In the data rows, zero lies at 4.5, halfway between 4 and 5.
Some points, one per row:
[5 5 6 4 3 4 4 7 4 5 3 5 3 5 4 4 4 4 4 4 5 6 3 5]
[3 4 3 5 4 3 3 9 4 6 4 5 3 6 4 4 4 4 4 6 5 4 4 4]
[3 4 8 6 4 6 5 7 5 4 3 4 4 6 7 5 5 5 4 4 4 6 3 3]
[5 7 0 4 6 2 7 0 5 1 9 2 9 0 2 5 6 4 6 5 4 1 9 7]
[1 5 4 5 5 3 4 9 4 5 5 7 3 6 2 3 2 4 5 5 5 6 4 5]
[5 3 2 4 9 5 9 0 8 0 9 6 9 0 4 4 7 3 7 1 1 1 9 4]
[5 5 6 4 4 4 4 6 4 4 4 5 2 4 2 4 2 5 4 4 5 7 2 6]
[5 7 0 4 7 1 7 0 5 1 9 3 9 0 1 5 5 4 6 5 5 1 9 7]
[2 5 5 6 4 3 4 8 5 5 4 5 3 6 3 4 2 4 4 5 6 6 4 4]
[6 1 9 3 8 8 6 4 7 3 0 9 6 7 9 2 8 3 7 2 1 3 5 0]
[7 4 3 1 7 3 7 9 3 5 0 9 2 9 6 0 5 4 7 6 3 0 6 1]
[6 5 6 4 3 5 4 6 4 5 3 4 3 5 5 4 4 4 4 5 6 5 3 4]
[3 3 4 5 3 6 3 6 4 7 5 2 4 5 6 7 5 5 3 5 4 5 2 5]
[7 4 7 4 3 7 4 4 4 6 4 3 3 4 4 5 5 5 4 4 4 7 1 7]
[3 3 3 5 2 6 2 5 3 8 5 1 4 5 6 8 6 5 3 6 3 3 2 5]
[3 4 8 6 4 6 4 7 5 4 4 4 4 6 6 5 5 5 4 4 4 6 3 4]
[2 4 6 5 4 5 4 7 5 5 4 3 4 6 5 4 4 4 4 5 6 5 4 3]
[7 2 7 4 6 6 5 4 5 4 1 6 5 6 6 4 5 4 5 4 3 5 4 0]
[1 5 5 5 5 3 5 9 4 5 5 9 3 7 3 3 3 5 5 4 4 6 4 6]
[6 5 6 4 3 4 4 6 4 5 3 5 3 5 4 3 3 4 4 4 6 6 3 5]
[3 4 7 5 4 7 4 6 5 5 3 2 5 6 8 5 6 5 4 4 5 5 3 2]
[4 1 8 5 8 6 6 4 7 3 2 9 5 7 5 3 4 3 6 3 2 5 5 2]
[5 5 6 5 4 3 4 5 5 4 5 6 3 5 1 4 1 4 4 3 5 8 3 6]
[5 5 5 3 5 3 5 8 4 5 3 9 2 7 3 2 3 5 5 5 4 5 4 6]
[7 3 6 4 6 5 5 6 4 5 2 8 4 7 5 3 5 4 5 4 4 4 4 2]
[0 4 5 6 4 4 4 9 5 5 5 5 4 6 4 4 3 4 4 4 5 6 4 4]
[3 3 4 5 3 6 3 5 4 7 5 2 4 5 5 7 5 5 3 5 4 5 2 6]
[7 5 4 3 3 4 4 7 4 6 2 5 3 6 5 4 4 4 5 5 5 4 3 4]
[7 4 5 3 3 7 3 4 3 7 3 3 4 5 6 6 6 5 4 5 4 5 2 5]
[6 5 7 4 4 4 5 6 4 5 3 7 3 5 3 4 3 5 4 4 4 6 3 6]
[3 4 7 5 4 6 4 7 4 5 3 4 4 6 6 5 5 5 4 4 4 5 4 3]
[4 5 6 5 4 4 4 6 4 5 5 7 3 5 2 4 3 5 4 4 5 7 3 7]
[4 5 6 4 6 3 5 6 5 4 5 9 2 6 0 3 2 5 5 4 4 7 4 7]
[2 4 7 6 4 5 4 7 5 4 5 4 3 5 4 5 3 5 4 4 5 7 3 5]
[5 7 0 4 6 1 7 0 5 1 9 3 9 0 1 5 5 4 6 4 5 1 9 8]
24 more points follow, each with its number after it:
[1 4 6 6 4 5 4 8 5 5 4 4 4 6 5 5 4 5 4 4 5 6 4 3] 0
[6 5 7 4 3 6 4 5 4 4 4 4 3 4 4 4 4 5 4 3 5 7 2 6] 1
[1 4 5 6 4 5 4 8 5 5 4 3 4 7 6 5 4 4 4 5 6 5 4 2] 2
[5 7 0 4 6 3 8 0 5 1 9 2 9 0 2 5 5 5 5 4 4 2 9 8] 3
[7 5 8 4 3 6 4 5 4 5 2 4 4 5 6 4 5 5 4 4 5 6 3 4] 4
[6 5 6 4 3 4 4 6 4 5 3 6 3 6 4 3 4 5 4 4 5 6 3 5] 5
[3 3 2 5 2 5 2 5 4 9 5 1 4 5 7 8 6 4 3 7 4 2 2 5] 6
[6 5 6 4 3 4 4 6 4 5 4 5 2 5 3 4 3 5 4 4 5 7 3 6] 7
[3 4 5 5 4 4 3 7 5 5 4 3 4 6 6 4 5 4 4 6 6 4 4 3] 8
[6 5 6 4 3 4 4 6 4 5 3 5 3 5 3 3 3 4 4 4 6 6 3 6] 9
[3 3 9 6 4 8 5 5 5 4 4 3 4 5 7 5 5 6 4 3 4 7 3 4] 10
[1 4 6 6 4 5 4 8 5 5 4 4 4 7 7 5 5 4 4 5 5 5 4 2] 11
[2 4 4 6 3 4 3 8 5 6 5 2 4 5 6 5 4 3 4 6 6 3 4 4] 12
[5 5 6 4 3 4 3 7 4 5 3 4 3 5 5 4 4 4 4 5 6 5 3 4] 13
[7 4 8 4 3 7 4 5 4 5 2 4 4 5 6 4 5 5 4 4 4 6 3 4] 14
[2 5 5 5 4 4 3 8 5 4 4 3 4 5 5 4 4 4 4 5 6 5 4 4] 15
[6 5 8 5 4 5 4 4 4 4 4 5 3 5 4 4 4 5 4 3 4 8 2 6] 16
[0 4 6 6 4 4 4 8 5 5 5 5 3 6 4 4 3 5 4 4 5 6 4 4] 17
[5 7 0 4 6 1 7 0 5 1 9 2 9 0 1 5 5 4 5 4 5 1 9 8] 18
[5 5 7 4 4 6 4 6 4 5 3 5 4 6 6 4 5 5 5 4 5 5 3 4] 19
[3 4 6 5 4 6 4 8 4 5 2 4 5 7 8 5 6 4 5 5 5 4 4 1] 20
[1 4 3 6 4 3 3 9 4 6 4 5 4 6 5 5 4 4 4 6 5 4 4 4] 21
[4 5 6 4 4 4 5 7 4 5 4 8 2 6 2 3 3 6 5 4 4 7 4 7] 22
[5 7 0 4 7 2 7 0 5 2 9 3 9 0 3 5 6 4 6 5 4 0 9 6] 23
Which of these numbered points is nearest to each point below, ignoring the 2 directions in which the first points spread most? Its number follows each.
[0 4 6 6 5 4 5 8 5 5 5 6 3 6 3 4 3 5 4 4 5 7 4 5] > 17
[1 4 7 6 5 4 5 7 5 4 5 7 3 6 2 4 2 5 4 3 4 7 4 5] > 17
[1 3 8 6 4 7 4 6 5 4 4 3 5 6 7 5 5 5 4 4 4 6 3 3] > 10
[5 3 7 5 6 5 5 5 5 4 2 6 4 6 5 4 5 4 5 4 4 5 4 2] > 18
[7 4 9 4 3 9 5 3 4 4 2 4 4 5 7 5 6 6 4 3 3 7 2 5] > 14
[3 3 6 5 3 7 4 6 4 6 4 2 4 6 7 6 5 5 4 5 4 5 3 4] > 20
[5 4 0 4 9 2 9 0 7 0 9 8 9 0 1 4 5 3 7 4 2 0 9 4] > 17
[3 4 3 5 3 3 2 8 4 6 4 3 4 5 6 5 5 4 4 6 6 2 4 4] > 12
[6 5 6 4 3 4 4 6 4 5 2 4 3 6 6 4 5 4 5 5 6 4 3 4] > 13
[3 3 6 5 5 6 5 7 5 5 3 5 5 7 7 5 5 4 5 5 4 4 4 1] > 11
[2 2 0 5 2 6 1 5 4 9 5 0 5 6 8 9 8 5 3 8 3 1 2 5] > 6
[4 2 6 5 6 6 5 7 5 5 2 4 5 7 8 5 6 4 5 5 4 4 5 0] > 20
[1 4 6 6 4 5 4 8 5 5 4 4 4 6 5 5 4 5 4 4 5 6 4 3] > 0
[6 5 6 4 3 5 4 5 4 5 3 4 3 5 4 4 4 5 4 4 5 6 3 5] > 5
[2 6 4 4 6 1 6 9 4 5 6 9 1 7 0 1 1 6 6 4 4 6 5 9] > 22
[6 3 9 5 5 7 5 3 5 4 3 5 4 5 5 5 5 6 4 3 3 7 3 4] > 16
[2 3 7 6 4 7 4 7 5 5 4 2 5 6 8 5 6 5 4 4 4 6 4 2] > 11
[6 4 7 4 5 5 5 5 5 4 3 6 3 6 4 4 4 5 4 4 4 6 3 4] > 7
[3 4 4 5 3 5 3 6 5 6 5 2 4 5 5 5 4 4 4 6 6 4 3 5] > 8
[7 4 4 3 2 6 3 4 3 7 4 2 3 5 5 6 6 5 3 6 4 4 1 6] > 14
[3 2 6 5 6 6 5 6 5 4 2 5 5 7 7 5 5 3 5 5 4 4 5 0] > 2
[4 3 2 5 2 6 2 5 4 8 5 1 4 5 6 8 6 4 3 7 4 2 2 5] > 6
[5 6 5 4 5 3 5 8 4 5 4 9 2 6 2 2 3 5 5 4 4 6 4 7] > 22
[3 4 6 5 4 5 4 7 4 5 3 4 4 6 7 5 5 4 4 5 5 5 4 2] > 20
[7 5 8 4 3 7 4 5 4 5 2 4 4 5 6 4 5 5 4 4 4 6 3 4] > 14
